Where one turn sends some rows of the set: a few examples, then the rows asked:
kete: [ 12   3  14 -20  -1  -6  -5   0  -8  -5   0   6  -6 -16   5  -1  16   5
  -3   9  -1   7 -14   2   3  -4   5  -8  12]
danu: [ 20   7   2  -6  -2  -2   1   2   4 -23   0   9   5  -9   4  10  23  -7
  18  -3   6   5 -21  24  -5   1   2  -2  -3]
dos: [ 18 -17   7  -9  -1   9   0   1  12 -17   3   8  -1  -1 -11  -3  17   0
  12  -5   1   5 -19  10   2   0  11  -4  17]
vubig: [ 18  -1   4 -15  -1   1  -3  -7   0 -19 -13   7  -8 -10  -1  -3   3  13
  21  -3   6   4 -20  -1   3  -6   1  -5   3]
faz: [ 23   4  11  -5  -1   4  -5   2   6 -18   1   8   3  -8 -12   0  -1  -5
  16  -2   2  23  -9   5   4  -1  15  -1   7]
Dena: [ 16  -3   7  -4  -2 -12   0  -3  -6  -7 -15   5  -4 -15   3  -1   9   6
  22  -1   6   4 -20   4  -5  -5  10   1   8]
Vok: [ 27   1   7  -3  -4  -2  -5   5   5 -16   8   6   3  -9   6   1  22  -2
 -12  -2   5  14 -11  -2  -1   0  14   3  13]
mot: [  9 -17  13   0  -1   1   5  -1   8 -18   1   7   1  -7  -9   2  21  -2
   7  -3   0   6 -25  13  -4   2   7  -8  13]
Tik: [ 12   5   4 -14  -2  -4  -2   0  -5 -22  14   6  -9 -11  12  -4  18  -8
  26  -3   4  17 -15   6   4  -2   7 -13   9]
femok: [ 13  -1  12 -19  -4  -1  -3  -6 -14 -20   9   4   8  -7  18   0   8   5
   0   5  -2   9 -17   6   0  -1   5  -5  12]
Rotu: [ 18   3   8  -5  -5   3  -3  -1   9 -26   7   6   5 -11   4   4  19   2
 -17  -4   4  13 -16  -3  -1   1   6  -6   3]
bor: [ 10  -1   8 -19   0  -2  -5   0  -8  -4  -7   7  -5 -17   4   6  23  11
  -1   7   1   6 -19   1   0  -5   5  -6   6]
Pizoz: [ 29  10   1 -15  -1   3  -4   2   6 -25   4   9   2  -4   3   2  14  -7
  20  -6   4   5 -14  21   2   0   2  -3   3]
zor: [ 15 -11   6 -11  -1   5  -3  -7   6 -30  12  12   1  -9  14   5   5  10
  12  -7   0  11 -21   7  -3  -2  -5  -1  15]
zizo: [ 19  -2  -2  -8  -5  -9   3   2   1 -28  -1   6   0  -1   4   2  21   3
   6  -4   8  27 -15  -9   8   0  16  -9  12]
Laram: [ 19   0  12  -9   7   0  -8  -2  -6 -24   3   6  -2  -5  -6   3  16 -10
   4   4   4  -1 -22   4   1  -9 -10   5   4]
fek: [ 25   2   6 -14   3   0  -5   3  -3 -18   1   5   2  -6  -8  -2  16 -13
   5   0   7  -5 -12   7   2  -5   7  10   9]
Kol: [ 19   2  17   6   5  -2  -6   0   0 -16   0   8  -2  -8  -8   9   5  -2
  18   4   1  25 -18   4  -1  -5   3  -1   4]
Naben: [  5   1   1  -8  -3  -4   1   1  -6 -22   7   5  -6 -14  12   4  25  -4
  26  -3   5  16 -22   6  -2  -2   5 -13   1]
miz: [ 14   0   2  -4  -6 -14   5   0  -1 -28   0   6   1  -5   4   3  21   1
   3  -2   7  28 -18  -8   5   2  14 -13   9]
vike: [ 25   0   7  -2   1   4  -8   4   5 -22   7   5  -1  -5   8   7  25   6
  -9   1   6  16 -18  -6   0  -4   0   1   8]
Kal: [ 18 -14   1  -9  -1   1  -1  -1   4 -21   8  11   5 -10  15   6  11   8
  17  -7   3   9 -15  10  -7   1   9   9  19]
Pev: [ 13   1   8   1  -2   4   0  -1   6 -21  -7   9   6 -11 -13  10   6   2
  13  -3   4  21 -18   7  -2  -1  11  -2  -6]
senag: [ 17  12   7 -11  -3 -14   2   0   5 -32  -5   8  -1 -12 -11  -3  10  -4
   9   0   3  27 -13   0   2   0  13   1   7]
kimu: [ 24  11  11  -6   2  -6  -3  -1   1 -24   8   8   0  -7   6   5  15 -13
  17  -1   1   9 -20  21  -1  -2  -7  -6   5]
budo: [ 15 -15  17  -4   2   4  -1  -2   8 -20   8   7  -5  -1  -9  -3  13  -4
   9  -2  -2   9 -24   8   3  -2   0 -10  19]
fala: [ 13   1   8 -11   0  -2   1  -3  -2 -24  -3   6   7 -13 -10   4  17 -11
  -1   0   5  -6 -19   9  -4  -3   2   2  -3]
kas: [ 12  -5   7 -15  -4   0  -1  -1 -16 -15   3   4  10  -9  18   6  17  10
   2   5   2   8 -19   6  -4  -2   9   2  10]
digo: [ 17   0   3  -7  -4 -11   1   0  -1 -31   3   6  -3   0   5   1  19   3
   4  -2   6  29 -18 -10  10  -1  10 -14  11]
funad: [ 16   9   4  -8  -1  -8   1   0   5 -34  -9   8  -3  -9 -11   4  15   4
  11   1   6  27 -19  -3   2  -3   5   3   2]
dag: [ 10 -10   9  -7  -5  -5   5  -7   4 -26  11  11   9 -15  14   5   6   3
   8  -8  -1   9 -19  13  -8   3   6  -2  15]
sefo: [ 13   2   7 -27  -2   2  -5  -2  -3  -9  -4   8  -5 -16   2   0  15  10
  -4   5   0   6 -14   2   6  -2   6  -8   7]
Gep: [ 20   9   7  -5   0 -15  -1   3   1 -27  -6   7  -4 -10  -8   2  17  -2
  14   4   5  28 -17  -2  -1  -5   9   7  10]
Tabem: [  8   3  -5 -19  -6   3   2   0  -1 -25   6   7  -4 -13   9  -1  20  -2
  25  -7   6  14 -16   7   3   1  13 -13   0]
luvu: [ 15  -4   4 -23  -4   9  -4  -3 -12 -21   4   5   9  -4  15   3  13  13
   2   3   3   7 -16   5   2  -2   6   0   8]
malo: [ 13   3  16 -10  -5 -11   1 -10  -4 -17  -7   5  -4 -16   1  -8  -2   1
  14  -3   0   4 -18   5   0  -2   4 -11   8]

Kal moves to dag
dos moves to mot
sefo moves to bor
Now these:
vubig moves to Dena
digo moves to zizo
faz moves to Pev
Rotu moves to vike
Tik moves to Tabem
kas moves to femok
Gep moves to senag
Laram moves to fek
kimu moves to Pizoz

